In the data rows, the value 128 means zero.
Here are some points:
[132 193 211 130 123  93 165 122 100 178 163 164 158 131  91 174]
[128 110 104 108 166 128 137 164 139 255 207 154 129 128 120 116]
[167 123  99 200 127 188 152 161 145 198 153 179 100  91 140 115]
[149 157 185 111  96 114  80  97 147   0  57  99 127 129  94 175]
[138 152 155 107 111 145 142  97  65 155 167 128  84 160 213 158]
[100  74  54 129 144 147 152 137 150 158 138 153 129 122 124 133]
[155 149 184  86  81 116  99 103 153  52  37  83  84 118 117 122]
[125 200 207 149 113  84 224 155 128  37 120 174  94 114  65 128]
[109 166 141 142 109 147 164 110 111 224 158 152 138 127 161 112]
[ 73  71 140 141 141 139 107 104  86 165  42 138 209 176 166 140]
[100 102 108 117 174 134 127 122 106 206 204 157 179 167 121 113]
[137 171 178  72 104 124  95 148 182  22  90  75 120  99 135  88]
[148 109 112 114 154 150 139 189 138 227 203 159 104 113 123 118]
[ 94 154 138 142 118 119 202 142 161  57 196 154  79  93  89 147]
[ 85  74 144 146 125 144 123 103  82  55 118 107 207 156 159 167]
[135 147 101 148 139 100 135 136 118 208 108 103 161 124 124 129]
[ 91  87 139 149 133 141 138 123 112  79  87 128 192 139 126 119]
[ 87 107  48  81 170 119 110 154 135 177 183 146 124 109 126 126]
[ 98  78  54 129 152 140 115 140 137 226 156 159  81 105 153  96]
[127  98  82 116 185 146 118 122 110 241 186 177 164 155 120 125]
[125 132 120 142 154 119 141 150 113 234 156 115 143 150 116 145]
16 more points follow, each with its number after it:
[164 161 146  69  95 128  35  78 161  31  52  55 107 118 152 100] 0
[156 150 178   3  88 124  47 105 120   0  65  68  96 120 126  87] 1
[139 179 192 170 116  78 163 107  83  12  70 134 146 150  89 201] 2
[177 155 175 110  90 109  55  61  69  80  20  78 138 182 131 158] 3
[147 164 180  66  93 137  57 117 171   0  58  58  94 128 136 120] 4
[ 86  66 141 154 111 122 121 106  75 139 101 106 166 155 138 192] 5
[175 146 125  97 118 113 101 141 119  34  93  74 160 114 121 166] 6
[155 152 133 103 122  84 124 150 137 125 137  92 110 107 113 107] 7
[176 128 121 143 119  95 134 121 103 128 155  86 125 127 110 126] 8
[119  92  99 141 139 187  99 166 141 231 180 176  86 138 146  96] 9
[115  90 102 206 131 153 144 104  90 119 119 126 183 158 118 132] 10
[ 82 176 182 203 136  93 192 143 130 113 148 171  70 118 106 103] 11
[158 180 171 106 104  89 127 122 122  78  51 117 146 124 116 182] 12
[ 92 188 200  78 123 118 152 141 157 153 148 124  85 116  80 133] 13
[155 113  98 133 160 115 129 135 104 212 145 127 145 160 122 138] 14
[139 162 138 101 116 100 121  76 181  84 138  82 106  97 122 118] 15
Which of these numbered points is nearest to each point below, looking only along the 2 directions in which the first points spread most? Its number follows each.
[ 78  75 110 128 104 132 157 111  97 113  85  91 218 156 118 175] > 5
[161 153 147  30  69 133  67  91 149  17  52  78 123 115 122 144] > 1
[147 129 119 148 111  99 141  73 101 123 145  79 149 177 208 139] > 10
[180 157 182  54  76 115  67  40 101  99   3  52 121 173 142 142] > 3
[123 120 119 146 163 187 111 173 122 255 241 188  77 119 145  88] > 9
[140 156 131  65 105 112  71 143 143  10  54  63 168 119 115  98] > 0
[166 123  82 136 130  76  97  64 105  81  80  88 139 163 210  95] > 5
[133 107 126 123 145 165 134 122 154 121  73 155 108  98 122 113] > 8
[133 117  78 116 153 148 113 122 125 150 177 154 159 126 135 110] > 14
[154 172 177 109 107 114 115 102 180   0 137  76 106 127 139 112] > 2
[128  94 126 122 188 169 130 188 185 246 249 191 137 132 127 117] > 9
[148 149 126 122 138  99 148 184 137 138 118 121  67 113  87 114] > 13
[126 107 114 113 188 154 122 145 157 255 216 175 144 134 121 132] > 9
[179 155 140 103 124 111 132 127 150 145  87  88  88  99 110 122] > 7
[ 75  82  75 148 130 143 161 126 163 215 207 167  97  98 137 136] > 9
[156 154 175 119 122 104 112 144 165  62 141  86 110  94 118  83] > 15
[125 129  92 146  82  80 127  81 148   0  91 105 133 120 186  66] > 6
[120 161 137 157 110 156 159  82  90 205 140 145 148 147 186 111] > 14
[141 157 181  94  90 120 104 132 186  10  74  58  92  99 143  95] > 2
[147 128  93 202 163 196 120 173 117 214 206 196  87 112 138  90] > 9
[139 193 189 187 111  85 166 108  82 117  60 146 146 133  83 171] > 15
